W =
[[  0   0   0   0   0   0]
 [ 14  -7  37   2  -7  16]
 [ -2   2 -28  -1  16  -2]
 [ 20  52  -9   9 -33   3]
 [ 12  -6  33   1  -6  10]]
W[-5,0]: 0
W[-1,2]: 33
W[-4,-5]: -7
W[-3,-1]: -2
W[0,2]: 0
W[3,5]: 3
W[:, -2]: [0, -7, 16, -33, -6]
W[3,4]: -33
W[-2,2]: -9
W[4,-1]: 10
W[1,2]: 37
W[-1,-2]: -6
W[-5,3]: 0
W[-4,5]: 16

A =
13.19,-2.73,-2.97,-2.31,19.16,-12.86,18.12,17.91,3.72,6.92,-5.10,-9.19,12.72,-4.83,8.86,7.34
13.63,11.44,-14.57,11.78,-1.55,-1.17,16.14,-5.43,6.43,-6.37,5.90,7.60,11.14,-24.32,12.39,-6.08
-0.95,4.73,-7.14,21.46,0.54,-10.03,-11.03,16.68,-4.14,19.96,-11.78,12.27,11.90,-4.19,2.28,-7.19
-8.27,-7.75,-4.04,5.06,-5.41,12.59,-3.59,-5.73,-7.14,6.04,-1.14,6.77,11.52,-3.47,21.08,-7.21
0.43,1.63,14.06,-0.69,-4.49,5.34,0.79,28.86,11.87,16.20,14.57,5.60,6.29,-0.76,4.21,8.46
Rows and columns are counted from 0.
row 0 col 0	13.19
row 4 col 0	0.43
row 0 col 4	19.16
row 1 col 2	-14.57
row 4 col 11	5.60
row 1 col 7	-5.43
row 0 col 1	-2.73
row 0 col 5	-12.86
row 0 col 10	-5.10
row 3 col 11	6.77
row 2 col 5	-10.03
row 0 col 8	3.72
row 0 col 3	-2.31
row 1 col 5	-1.17
row 4 col 13	-0.76
row 0 col 12	12.72
row 3 col 13	-3.47
row 0 col 13	-4.83
row 2 col 7	16.68
row 4 col 14	4.21
row 1 col 9	-6.37
row 0 col 14	8.86
row 0 col 9	6.92
row 0 col 6	18.12
row 1 col 10	5.90
row 2 col 0	-0.95
row 1 col 12	11.14
row 3 col 3	5.06
row 4 col 6	0.79
row 3 col 1	-7.75
row 2 col 3	21.46
row 2 col 10	-11.78
row 1 col 1	11.44
row 1 col 14	12.39

m = [-53, 38, -9, 0, 0, 26, 55, 27]
m[0]: -53
m[7]: 27
m[2]: -9

data = [-4 10 13  2 -6 66  3 -5 30 19]
data[-10] -> -4
data[-3] -> -5
data[6] -> 3
data[4] -> -6

x =
[[624 509 650 503 445 526 742 528 443 587 689]
 [572 638 558 521 320 575 608 655 327 563 512]
 [195 276 188 159 423 181 104 143 431 120 145]
 [648 600 661 424 371 471 756 516 378 470 671]
 [215 237 221 174 465 185 151 123 469 154 205]
 [344 398 333 578 431 589 297 587 424 643 290]
 [203 255 197 426 474 424 112 374 468 459 160]
 [396 398 405 114 398 154 407 142 413  79 400]
 [583 547 596 263 369 314 669 344 381 269 605]
 [312 317 321 117 431 144 291 105 442  84 315]
 [491 587 471 537 331 584 486 652 336 577 410]
 [311 391 305  77 366 123 267 123 384  15 266]
 [227 304 222 118 407 147 151 118 419  69 181]
 [636 593 645 560 388 598 731 641 388 639 648]
 [580 635 569 532 327 584 623 660 333 579 527]]
x[-15][-11]: 624
x[-11][-10]: 237
x[3][4]: 371
x[:, -5]: [742, 608, 104, 756, 151, 297, 112, 407, 669, 291, 486, 267, 151, 731, 623]
x[:, -10]: [509, 638, 276, 600, 237, 398, 255, 398, 547, 317, 587, 391, 304, 593, 635]
x[-15][-4]: 528
x[-11][-6]: 185
x[-12][9]: 470
x[-7][-8]: 263
x[-15][-2]: 587
x[4][-2]: 154
x[-9][-5]: 112
x[-15][-5]: 742
x[14][6]: 623
x[1][0]: 572
x[14][0]: 580
x[0]: [624, 509, 650, 503, 445, 526, 742, 528, 443, 587, 689]
x[4][-5]: 151
x[-10][10]: 290
x[-2][9]: 639
x[7][-10]: 398
x[-13][-1]: 145
x[3][-10]: 600
x[-5][-9]: 471
x[-11][8]: 469
x[:, -4]: [528, 655, 143, 516, 123, 587, 374, 142, 344, 105, 652, 123, 118, 641, 660]
x[:, -9]: [650, 558, 188, 661, 221, 333, 197, 405, 596, 321, 471, 305, 222, 645, 569]
x[-5]: [491, 587, 471, 537, 331, 584, 486, 652, 336, 577, 410]
x[:, 0]: [624, 572, 195, 648, 215, 344, 203, 396, 583, 312, 491, 311, 227, 636, 580]
x[-7]: [583, 547, 596, 263, 369, 314, 669, 344, 381, 269, 605]
x[:, 10]: [689, 512, 145, 671, 205, 290, 160, 400, 605, 315, 410, 266, 181, 648, 527]
x[11][6]: 267
x[-3][0]: 227

M =
[   8.43 -145.59 -113.53  -30.45  -28.76  137.07  -63.45 -102.48  -82.83
 -165.13  -97.31   49.19  -91.43 -182.69]
M[0] = 8.43
M[11] = 49.19
M[7] = -102.48
M[4] = -28.76
M[10] = -97.31
M[1] = -145.59
M[2] = -113.53
M[13] = -182.69
M[12] = -91.43
